In the data rows, the value 128 means zero.
Each row below has a hidden score, from 0 to 30, with 15 about the middle. What is it? The score is a weighted sum of the row's numbers plus the product of two more (or one squared), each taken from its middle value.
[153   5 169 184 192 121 173  52 143 123  95  15  84   0 102  91 106 121 166  89 109 118 110 113] >> 11
[148 127  65 114  76 127 137 180  93 114  85 169 140 238 155 175 180 124 132 125 117 140 123 104] >> 21
[140 153 185 176 151  84 161  61 111 142 122 129  90 131 149 179 104 152 174 115 141 131 140  84] >> 10
[142  71  90 134 138 149  96 184 131 108 157 140 131 107 138 140 146 136 119 165 105 147  51 120] >> 9
[138 133 189 135 199 118 168  48 168 136 133  88 119  69 141 141 118 162 138 110 149 105 129 149] >> 8
[140  91  95 101 144 142 153 174 164 158 162 108 143 127 115 115 157 118 125 154 150 108  78 131] >> 15
[123 175 100  68 119 139 145 173 167 152 178 157 142 169 113 148 160 107  93 153 158 111 113 128] >> 10
[127  83  87 131 145 161  80 148 144 100 138 100 156  99  95  87 133 140  90 152 109 114  82 160] >> 15
[117  93  88 130 100 158 129 167  80  92 118 172 140 152 122 126 146 119 101 161 113 119 141 116] >> 18
[137 118 109 129 127 145 131 155 139 132 141 127 143 143 121 137 182 114 121 143 166 124  80 102] >> 15
[158 134  88  87 133 154 158 144 183 166 152 119 131 165  98 120 156 132 115 160 167 102 105 137] >> 15
[ 83 195 170 164  43 118  51 120  48  59  84 186  79 107 173  89  54 125  80  37  63 170 182 141] >> 25
[125 142 104 153 114 147 136 136 129  87 114 181 146 120  96 117 162 147 112 146  91 148 129 135] >> 14
[118 153 158 161 171 114 135  74 196 136 139 139 138  29 129 112 119 171 109 123  68 118 154 131] >> 1
[ 94 142 104 163  91 137 108 161  69  85 113 200 140 143 132 137 129 138  94 161  59 130 142 137] >> 15
[161 158 186 181 113  99  98 110  36 125  48 156  81 193 177 154  72 161 181  52 131 150 211  74] >> 16
[106  96 185  84  93  32  92  80 138 132 156 140  94 111  81  78  55 147  55  81 139 133 117 162] >> 8
[134 190 158 175 154 138 170  73 139 138 128 139 126  85 182 125 124 148 148 101  96 135 172 151] >> 12
[140 134 114 117  46 124 118 176  84 107 132 156 135 139 127 153 113  71 151 114 104 153 180 108] >> 19
[126 137 109 100 161 167 139 123 216 134 154  98 167 122  71  91 149 117  87 151 166 111  47 191] >> 13
[ 49  72 162 159 121 103 130  66  59 113 128 116 155  17 255 156 113 105 203  89  62 140  72 129] >> 21
[152 160  89 112 103 160 165 166 134 184 163  95 147 159 126 137 162 116 128 159 180 130 103 112] >> 19
[112 163  78 114  85 122 155 198 114 171 165 115 121 202  93 172 142 136 138 183 179 141 109 140] >> 18
[121 113  93 155  81 143  46 161  33  13 105 189 125 132 131 129 144 146 118 176  38 159 128 135] >> 19
[132 218 189 130 155 104 202  68 145 184 135 114  80 165 164 171 155 131 172 127 193 101 166  88] >> 15
[122 110  97 130  90 146 111 162  95 107 131 141 141 144 149 140 158 130  91 156  97 112 133 134] >> 17
[128 138 100 121 120 154 139 152 130 125 150 137 145 166 113 144 157 110 112 150 132 102  92 116] >> 14
[139 154 193 142 210 100 109 117 142 164 118 131  89  96 142 116  71 169 138  52 143 118 202 126] >> 9
[159  93  95 119 155 153 128 131 195 137 148  57 159 109  89 111 145 133  86 141 175 121  19 156] >> 12
[115 103 105 139  65 159  92 153  78  18  89 185 129 139 114 129 134 135 116 153  61 134 139 135] >> 23
[126 126 178 129 117 125  42  64 118 123 112 118 119  90  79  78  38 151  85  14 120 149 151 168] >> 4
[113 144 218 155 196 111 131  62 137 120 111 132  93  47 157 143  94 145 133 138  97  91 138 137] >> 10
[117 136 104 129 104 134  96 156  88  66 118 147 137 137 151 145 153 125  85 148  70 120  97 155] >> 16
[133  91 106  94 132 147 151 168 149 136 145 102 125 111 109 124 157  83  97 145 145 120  87 103] >> 14
[140 165 133 181 146 145 172  80 154 121 130 131 126  51 162 115 128 150 179 103  57 135 181 158] >> 16
[135 133 118  94  90 141  83 160 145 127 137 123 180 152 103 133 107  84 155 149 121 147 150  91] >> 17
[102  77 164 188 134 118 218  49 115 212 152  74 131  54 205  93 133 116 161  69 141 160 103 111] >> 9
[ 93 121 101 123 125 158 124 156 163 126 158 133 153 132 134 125 137 116 102 163 117 128  82 134] >> 14
[ 79 215 161  46  22  56  46 142  89 225 158 193 105 197  97 128  81  89  63 126 193 132 170 126] >> 10
[128  85 104 102 156 141 122 153 201 147 173 115 134 114  81 102 145 142  91 166 170 108  63 141] >> 6
[104 149 165 147  45  23  95 122  27 130  92 201 102 176 233 188 131 108 176  94 122 139 175  50] >> 25
[133  75  91 112 123 162 112 127 135  62 131 118 165  88 118  91 110 132  89 147  94  97  89 170] >> 16
[115 195 164 111 100 111  78 131 102 180 110 104  64 144 112 119  51 138 124  80 141 148 193 123] >> 22
[143 144  96 104 119 143 129 170 124 143 131 125 135 173  98 127 162 137 136 168 160 112 119 103] >> 21
[148 124 147 184 161 141 147  79 158 127 104 122 136  40 160  70 119 122 159 111  88 148 127 141] >> 12
[120 146 102 132  85 127 130 190  83 135 145 178 119 190 132 138 168 119  91 176 129 136 142  87] >> 12
[145 120  98 126 111 141 128 154 102  92 130 134 151 147 110 118 163 154 135 155 115 118 122 118] >> 15
[ 76 109 184  70  27  63 113  69  82 162 110 148  54 164  70 167  30 140  48 131 132 141 221 152] >> 12
[138  69  83 136 127 145  99 141 123  48  98 112 116  98  99 105 125 151  83 149  63 125  98 161] >> 17
[141 186  93 136  87 126 128 161  87 138 104 166 141 227 141 188 156 118 123 166 142 148 141  83] >> 17
[134 134  92 127  80 140 144 162  87 126 113 156 137 187 107 143 140 142 101 153 108 127 165 114] >> 17
[117 137 103 141  72 125  97 177  41  77 138 192 128 195 161 186 144 123  88 149  97 112 146 132] >> 16
[119 109 104 120  97 167 101 149  99  74 127 184 158 107 137 109 131 142  82 167  77 119 136 145] >> 12
[127 170  92  89 127 155 124 127 146 135 151 174 175 165 121 146 173 127  93 180 131 130 110 162] >> 11
[122 133 106 107 149 149 153 166 154 167 127 132 128 152  90 128 151 131 113 171 166 101  82 116] >> 18
[139  84  87 121 143 160 101 156 107 102 142 142 144 121 106 113 119 125  96 131 104 119 102 163] >> 11
[144  97  99 133 125 177  89 141 131  63 123 128 160 120  76  96 141 145 104 165  63 128 117 153] >> 16
[150 125 123 172 148 132 156  81 119 109 117  84 125  82 174 157 132 155 177 102  88 154 138 136] >> 18
[141 103  88  99 171 165 123 131 186 136 167  99 139 127 108  99 154 122 134 130 139 113  64 147] >> 13
[151  84 101 105 129 159 181 130 156 168 128 116 147 147  64 130 153  94 105 131 164 107 144 159] >> 12
[138 189 129 188  71  99 204 103  78 166  87 151 127 188 220 200 154 118 205  97 116 156 211  45] >> 21
[141 104  99 129 108 149 140 144 136 124 136 125 176 183 108 131 157 112 102 124 150 127 110 130] >> 10
[176 203 153 134 129 172 238 111 161 161 126  60  49 164  85 132  90 133 148  69 191 170 189 114] >> 17
[104 144  95 139  97 144 135 156  83  55 121 164 155 181 124 148 166 123 119 131  92 159 130 119] >> 20
[130 182  98  98  82 139 154 149 123 138 130 186 142 191 122 154 152 147  99 157 157 118 146 160] >> 12
[148 167 180 146 161  73 140 113 159 175 105  80 108 180 141 132  76 167 182  54 177 120 198  97] >> 13
[137 120  84 110 117 149 166 164 157 148 137  86 155 177  85 124 151 109 106 151 170 138  70 128] >> 15
[118 146 194 187 119  91 112  66  88  56  59 182 105 129 172 188 116 170 142 110  86 143 167  98] >> 16
[128 129  91 128  79 150 152 137 138 107 130 123 138 191  95 124 139 124  88 154 166 140 133 144] >> 20
[108 135 192 160 167  98 177  34 143 121 111 133  78  89 142 180  76 174 158 116 133 111 139 106] >> 6
[121  47  94 144  89 137 137 154 137 111 107  98 143 110 122  73 123 109 116 157 114 112 101 110] >> 19
[127 188 141 165 155 134 195  98 145 191 145 125 132  85 180 117 146 137 178  74 102 137 174 110] >> 12
[147  81 101 101 165 160 142 138 157 125 148 105 157 101  95  96 129  86 118 166 147 115  85 159] >> 11
[131 106 115  95 111 173 168 117 148 156 114 147 165 129  86  89 118 113  60 127 114 107 139 158] >> 7
[144  98 105  95 122 147 153 175 168 156 158 127 130 142  84 103 152  96 127 191 136 115  97  81] >> 14
[148 104  99 109 152 147  84 135 164 115 126 105 169 121 142 130 167 138 119 135 108  94  77 135] >> 16
[141  74  99 111 118 153 149 140 165 104 117 108 153 154  47  97 144 112 116 147 155 129  98 125] >> 16
[ 70  83 145 111  77  42 144  99 103 219 145  67 181 129 129 149 140  67 170 103 180 153 121  98] >> 14
[148 249 192 128 139 185 184  97 135 155 147 118  71  88 151 165  77 124 118  92 127 139 188 140] >> 11
[135 152 176 159 185 124 161  44 162 155 128  83 113 101 151 149 130 149 171  97 152 103 114 126] >> 14
[124 112  83 126 132 159 123 138 138  88 157 153 134 118  90 113 136 131 115 147 114 125  99 141] >> 16
[136 103  97 100 156 178 109 146 162 103 163 125 139 126 115 113 159 111  96 140 127  96  86 143] >> 12
[147 192 133 191 125  92 111  96  71 122 107 162 133 125 164 136 163 159 179  93 100 169 211  56] >> 12
[113 139  96 125  84 139 107 169 104 108 136 146 139 153 142 137 150 126  82 175  87 108 143 109] >> 14
[ 88 111 157  78  76  15 164 105  66 196 130  96  92 150 138 216 146 134 144 220 168 119 156  46] >> 9
[119 157  98 111  62 130 173 162  99 152 134 163 133 200 144 151 164  90  98 143 146 107 178 116] >> 17
[129 134 104 142 156 168 102 140 152  88 128 111 149  94 135 108 143 127  85 153  92 117  72 155] >> 13
[145 169 157 165 205 110 138  37 136 103 123  98 143 106 112 160 108 168 195 105  99 121 129 131] >> 12
[126  87 110  95 175 202 125 114 224 109 163 102 174  75 106  82 145 118  91 147 109 105  22 179] >> 10
[165 196 182 123 119 169 168 101 113 122 113  99  61 128 157 152  91 122 128  78 149 131 204 124] >> 17
[ 98 191  96 148  83 137  99 134  87  78 120 187 147 163 154 153 156 146 125 164  81 131 143 150] >> 19
[133  96  99 118 185 163 131 153 184 121 158  54 145  95  70  76 164 137 114 154 169 129  34 146] >> 15
[138  97  97 122 107 138 110 156 110 105 154 121 158 134 105  74 147 122 107 153 127 118 104 158] >> 12
[115 153  98 140 112 146 121 178 134 134 142 118 112 156 123 150 158 122 117 185 152 125  73 105] >> 17
[120 194 146 139  78 117  92 102  94 146 104 147  99 139  75 113  59 131 101  67 170 188 168 175] >> 17
[ 99 171 134 183  83 146 153  94 116 132 102 144 133 120 189 126 127 148 179 137  91 112 180 124] >> 22
[132 150 177 169 152 100 107 116 106  84  78 128  86 175 163 127  64 156 151  62 147 163 173  99] >> 22
[104  83  88 162  88 163  76 163  92  38 104 152 149 117 152 117 151 107  92 155  66 136  68 136] >> 21
[115 142  98 124 102 139 203 166 142 104 122 133 135 186  91 118 164  89 103 160 140 148  73 136] >> 23
[127 131  88 114 129 163 132 138 167  95 125 112 150 146 153 128 138 141 103 181  88  81 122 141] >> 17
[118 135 121  88 131 118  81 162 185 136 158  95 182 106 107  96 124 110 156  96 131 135 139 160] >> 18
[134 144 142 152 143 117 153  91 174 161 148  94 138  52 147 113 124 143 118  94  93 137 143 121] >> 7
[125  84 111 103 100 155  88 135 138  61 123 165 187  87 124  95  87 105 135  70  69 151 193 176] >> 13
[ 96 192 117  80 125 143 152 175 171 178 184 142 123 125 162 148 162  94  66 168 177  97  75 198] >> 13
[131  83 119  82 135 143  98 133 198 141 151 110 180  54  83  66  80  97 142  95 127 144 126 170] >> 15
[112 153 167 120  64 120  50  95  75 155  92  97  88 109 137  77  43 117  87  49 141 145 194 138] >> 11
[103   0 142 127 107  34  99  60   2 132  85 117 107 100 140 186 116 111 149 154  98 134 124  54] >> 16
[133  80 112 122  96 133 177 203 134 167 152  90 108 139 117 103 145  82  84 186 176 105 107  80] >> 15
[125  63  82 114 138 157 122 137 170 112 142  84 119 106  91  96 145 129 121 152 104 127  84 160] >> 19
[107 111 149 134  82  45   8  86  79 137 105 190 145 170  59 119  71 201 112  84 114 175 168 110] >> 2
[ 93 121 162 236 152  87 198  47  68 129 116 131 135  68 216 129 150 145 185  58  95 174 107 108] >> 20
[127 176 123 158  91 112  29 128  98  25 113 189 157 122 126 147 109 129 151 101  41 166 151 145] >> 18
[144 110  98 107 166 164 110 156 176 136 178  99 132  81  78 101 145 147 119 170 162 105  31 171] >> 11
[120 112 103  96 120 148 171 175 153 146 151 112 138 163 123 115 157  97 119 161 153 127 112 100] >> 15
[155  74  97 124 120 140 112 147 125 117 114 143 154 129 107 102 135 129 119 134  99 122 128 172] >> 16
[150 154 121 178 179 136 168  90 196 164 161  72 131  89 134  93 148 132 215 101 120 137 126 123] >> 14
[136 168 177 162 133  93 178  77 125 142 118 142  92 110 144 147 125 164 167 107 141  93 161 132] >> 11
[157 211 184 126 166 188  92  63 175  77 126 120  85  39 114 107  53 151  73  84  56 128 147 224] >> 9
[127 180 145 177 121 153 133  74 171 114 114 199 134  77 198 131 137 125 159 120  59 156 159 155] >> 17
[136 178 131 184  70 119 170  87 144 106 110 149 117 138 136 120 129 133 126 152  91 166 186 100] >> 18
[152 141 117 132  86 140  74 145  88  58  95 170 171 134 127 111 116 127 173 118  96 175 183 124] >> 20
[141 104  77 103 141 157 127 167 139 134 132 119 156 144 102 133 142 107  96 152 163 105 116 103] >> 15
[160 203 125 177 202 133 150  87 162 133 158  90 132 109 156 161 153 174 201 119 129 155 103 132] >> 9
[143 181 148 167 162 155 207  84 176 157 161 114 130  71 183 100 130 125 142 114 108 143 129 182] >> 10
[125 148 135 178 124 135 180  94 171 116 119 115 129 104 204 121 138 112 152  92 102 141 171 145] >> 21
[140 103  91 108 135 157 122 139 158 139 132 115 126 149 103 108 158 127 144 144 145 122  98 126] >> 20
[112 112 108 133 143 131 135 184 134 165 138 127 140 168 139 150 150 113 124 183 140 136 163 104] >> 18
[122 155 234 127 208   0  89 178 165  92  49 145  61 221 195 148 106 172 255 114 199 132 129  92] >> 24
[140 130 190 131 202 128 192  63 209 212 154  57  96  80 132 148 137 122 174 111 185 102 114 105] >> 13
[117 192 173 130  61 105  45  93  36  71  69 169 106 123 119 102  39 171  64  41  85 173 211 153] >> 12
[134  43 101 172 110 157 100 156  89  24 103 128 147 119 111  66 155 126 145 168  37 129 125  63] >> 12
[123 154  87 129 121 148 145 168 114 116 132 157 142 169 125 143 152 122 103 159 134 135 117 135] >> 17
[125  94  78  98 134 147 122 136 140  85 121 142 161 118 113 137 151 146 111 146 126 126 100 136] >> 17
[123 108  98 135 147 160 104 164 114  90 124 133 110 159 103 125 138 122 109 169 139 116  81 121] >> 19
[146 138 136 217 119 165 158  81 112  70  90 142 121  82 169  95 125 132 152 111  50 186 171 141] >> 15
[116  70  87 122  59 140 219 195 126 175 141 114 109 134  81 119 148  83  70 164 140 139 156 107] >> 18
[131 124  92 110 164 175 123  93 178 126 142 112 177 105  55 102 134 171 107 130 119  98  98 201] >> 16
[150  88 109 126 179 161 149 157 161 178 129  97 124 112  79  99 165 135  91 156 162  91  66 133] >> 20
[133 167 161 137  82 109  31 106  83 122  78 119  99  93 102  93  33 157  81  41 104 164 161 153] >> 14
[132 119  97 119  52  88  79 167  62 105  98 137 135 155 130 137  95  83 166  90  75 161 197  96] >> 11
[125 132 103  66 179 159 148 146 186 177 161 106 168 104 116  97 163 129  96 136 165  84  75 162] >> 14
[106 127 169 112 129  55 160  94 159 226 137 113 141 150 162 170 124 108 175 109 193 151 140  85] >> 12
[127 128 110 116  49 156 113 167  51  76 114 192 126 124 186 117 160  83  81 167  72 134 182 133] >> 17
[134 112  94 131 113 161 107 138 147 115 132 126 138 132 100 132 146 148  99 147 126 135  88 150] >> 15
[132 118 114  89 165 127 114 159 182 120 168  69 163 103  76 100 107  98 148  81 157 148 113 163] >> 11
[113 146 192 151 187  91  71  98 121  98  90 155 106 109 156  78  60 177 107  36 130 155 190 146] >> 12
[120  85  90 128 143 138  93 136 152 101 138 104 147 101  68  80 120 131  79 156 103 118  61 168] >> 11
[120 132 175 188 128 101 147  48 124  96 105 106 100  76 137 131 110 157 157 106 101 156 146 125] >> 16
[ 95 147 102 132  76 134 145 153 118 131 154 192 146 183 109 126 147 131 132 144 148 117 135 133] >> 15
[139 145 142 182 167 143 182  84 162 158 141  83 144  78 171 126 121 156 178  68  93 136 125 114] >> 10
[136 108 102 120  67 133 129 165  63 129  93 169 128 168 133 122 145 110 121 170 112 134 137  80] >> 20
[160 197 169 115  70  78  57 118  53 126 112 110 103 151 112 125  58 149 100  68 143 175 204  84] >> 8
[127 121  85 138  97 141  94 168  70  70 119 182 130 152 146 119 138 129  91 164  99 119 133  98] >> 18
[136 108  90 112 110 138 115 146 106 125 121 108 165 124 135 140 141 137  99 143 123 119  90 153] >> 19
[110 166 124 108  91 126  84 164 148 107 135 130 165 124 154 139  95 101 121 104 117 169 144 170] >> 17
[140 110  90 107 148 156 123 145 142 112 148 124 148 117 102 108 141 118  84 134 137 114  80 152] >> 12
[110 152 123  89 122 131 102 154 164  98 167 151 161 102 111 119  82 121 112 111 105 173 125 172] >> 9
[122  92 116 112  91 121  77 155  90  84 139 116 148  89 109 115  84 100 156 104  82 185 168 106] >> 16
[ 95 145 170 139 116  63  81 108  66 132 125 182 107 119 200 150 105 110 130  89 160 143 138 130] >> 24
[ 40 137 170  65  58   5  89 123  88 173 136 167 130 158  98 126 105 125  65 143 176 132 136 113] >> 8
[144 186 195 170 182 109 135 104 129 147 103 104  96 141 139 104  86 162 145  71 167 162 167 122] >> 9
[ 99  67 237 159 216  22 160 123  48 126  73 125  69 110 248 126  88 123 252  69 171 133  94  55] >> 29
[155 113  98 111 143 171  78 122 169 116 130 126 163 141  91 138 162 131 118 138 124 116  87 150] >> 17
[143 130  99 106 123 167 158 163 174 180 172 100 136 147  93 125 144 118  95 161 178 119 108 144] >> 16
[178 170 164 144 169 198 154  65 144 106 133 119  65 120  87 140  69 147 141  91 109 137 178 141] >> 11
[ 91 141 161 184 182  76 215  66  88 152 117 152 122  70 212 139 148 122 170  52 127 150 125  97] >> 26
[165  89  83 131 148 159 141 140 157 136 113  76 147 130  60  80 163 151 138 155 152 121  98 147] >> 26
[138 170  93  92 122 174 125 156 141 178 163 136 170 175 130 120 159 132 122 163 168 132  85 131] >> 13
[111 137 102 136  80 134 115 167  63 102 138 185 138 190 138 147 152 116 112 153 154 134 118 123] >> 20
[143 144 157 203 128 154 162  64 102  76 110 172 132  52 166 151  78 177 130 121  15 143 149 122] >> 1
[134 110  87 108 141 146  91 158 120 105 134 124 146 138 100 114 141 139 121 172 129  99 111 130] >> 19
[121 102  78 108  98 145 104 145 140  93 140 145 143 114  95 110 145 107  93 149 111 106  99 156] >> 19
[142  54 153 151  85 121  94 122  72 111  84  88  83 131  82  53  25 121 124  49 139 173 203  87] >> 3
[129 137  88 114 111 150 154 174 137 144 146 131 149 185 106 150 163 132 137 160 175 122 103 122] >> 17
[124 132  89 114 100 143 112 161 118 112 140 148 141 161  90 123 155 140 111 169 130 121 105 140] >> 16
[131 114 186 159 184  97  96 106 147 139  97  97 120  93 119  95  67 155 145  35 146 134 127 140] >> 10
[134 115  94 138 118 125 126 154 145 110 114 121 142 147 104 128 160 138  95 163 140 134 124 126] >> 17
[110  95 109 103  79 141 171 212  86 161 146 139 112 125 152 122 145  68  79 181 151  95 159  72] >> 17
[172 158 164 146 186  96 120 121 137 177 116 112  94 164 159 136  92 148 168  41 190 140 178 104] >> 9
[114  77 104 128 136 174  85 139 130  51 145 140 147  85 123 108 126 132  91 154  49 114 110 175] >> 13
[ 86  26 159  73 159  75  92  53 117 172 156  98 119  46  91 165 114 140  90 225 120  90  90 111] >> 10
[ 73 108 155 173 133  30 201 112  34 151 102 140 120 129 245 180 157 117 225 132 126 119 144  52] >> 26
[149 153  94  87  92 128 197 171 146 175 150 155 103 210  74 109 163 119 102 195 204 133 150 126] >> 15
[127 121  98 110 133 160 106 158 161 129 143 140 153 119 117 150 149 130 105 170 105 127  86 125] >> 14
[104 124 117  84 142 147 165 156 208 195 173 108 170 140 106 116 170  92  96 135 188  77  91 108] >> 11
[ 48 110 155  68  56   1 102 132  66 204 137 155 109 183  77 149 106 114  97 111 213 159 130  90] >> 12
[158 156 118 103  83 118 135 196 151 159 194 113 129 168 110 135 135  74 194 128 174 133 104  70] >> 14
[142 178  71  97 155 146 156 187 158 177 140 170 172 188 121 143 174 103 126 141 188  99  94  94] >> 15
[139 133  91 103 137 150 135 164 154 144 171 129 139 168 100 135 146 131 110 174 181 105 138 128] >> 13
[129 141 105 102 112 158 125 144 155 124 138 144 136 151 123 114 163 107  98 158 151 119  93 126] >> 17
[133 154 196 139 186  88  90 100 179 176  97  99 122 128 154  89  70 195 140  63 140 122 164 134] >> 10
[ 45  91 164  84  81  45 103  90  83 176 166 128 167  82 151 126 141  83 145  93 151 118 102 107] >> 15
[130  91  98 112 141 163 111 146 158  93 146 119 157 107  81 102 134 137  97 147 104 127  89 152] >> 12
[172 172 143 176 145 113 195  84 148 189 127  84 121 111 174 132 149 113 157  98 144 144 151  87] >> 8
[133 148 180 145 177 116 160  53 137 140 113 164  89  98 162 185 129 123 153 118 116 119 137 131] >> 15
[130 129  87 119 142 156 163 171 155 155 147  95 151 182  99 151 166 109 117 163 190 125 107 115] >> 17
[131 136 255 115 239   0  25 169 135  87  13 132  19 184 221 153  85 163 255  90 169 124 130  81] >> 28
[118 111 102 125  90 151 130 156 126 124 121 122 138 147 120 130 148 126  85 168 123 112  92 134] >> 18
[150 116  71 101 139 138 126 165 142 164 124 119 137 175 108 149 157 133 134 170 166 121 136 107] >> 24
[ 63  64 155  84 137  62 123  77 102 202 162  86  97  90 119 216 134 120 117 191 153  87  78  91] >> 12
[140 131  87 144 128 149 139 163 167 139 142 127 133 128  91 102 158 108 117 165 181 131  41 150] >> 19
[155  83 116 111 123 134  76 139 164 102 151  75 157 112  82 107  91 110 127  92 115 151 119 147] >> 8
[129 122 121 132 108 130  45 152 117  84 118 132 157  97 137  99 101 105 139 102  86 163 113 133] >> 14
[125 190  92 110  64 135 138 186  68 150 109 179 127 222 135 193 161 108 146 161 155 134 169  69] >> 24
[120 118  92 113 117 146 171 165 149 138 163 149 131 160 111 148 152 103 119 131 152 115 116 114] >> 17
[136 155  91 121  99 139 134 162 126 146 130 123 151 196 128 153 172 112 137 176 143 111  98 104] >> 20
[174 103 140 186 175 107 169  94 130  95 112 100 125  82 153  99 155 141 183 121 135 139 143 112] >> 16
[124 171 104  92 145 152 133 139 180 136 176 113 163 128  87 117 158 123 111 166 138 121  92 159] >> 12
[152 134 114 104 137 132 130 155 172 219 145  89 141 166 104 143 161 116 105 165 161 105  79 129] >> 23
[122 169 188 151 143  86 172  64 133 134  97 150  87 135 142 173 125 148 152 129 136 119 139  91] >> 13
[ 78  59 165  77 132  34 122 102 101 247 175  66 100  99 129 213 115 100 119 176 181 112 122  70] >> 18
[140 176 129 156 127  97 107  96 110 102 134 150 129  88 162 145 146 157 165 132  70 155 199  98] >> 11
[125 213 106 109  99 138 177 175 129 171 196 146 142 221 129 148 212 120 136 157 193 101 113 123] >> 10
[144  98  87 124 164 154 116 142 142  96 139 122 152 127  81  99 153 138 121 146 141 122  97 157] >> 15
[ 95  61 154 101  65  11 142 103  14 177 121 107  95 166 150 243 132 125 155 196 149 124 167  22] >> 15
[130 126 103 115 121 149 123 158 115  91 132 147 172 145 133 148 159 142  95 155 104 122 119 113] >> 11
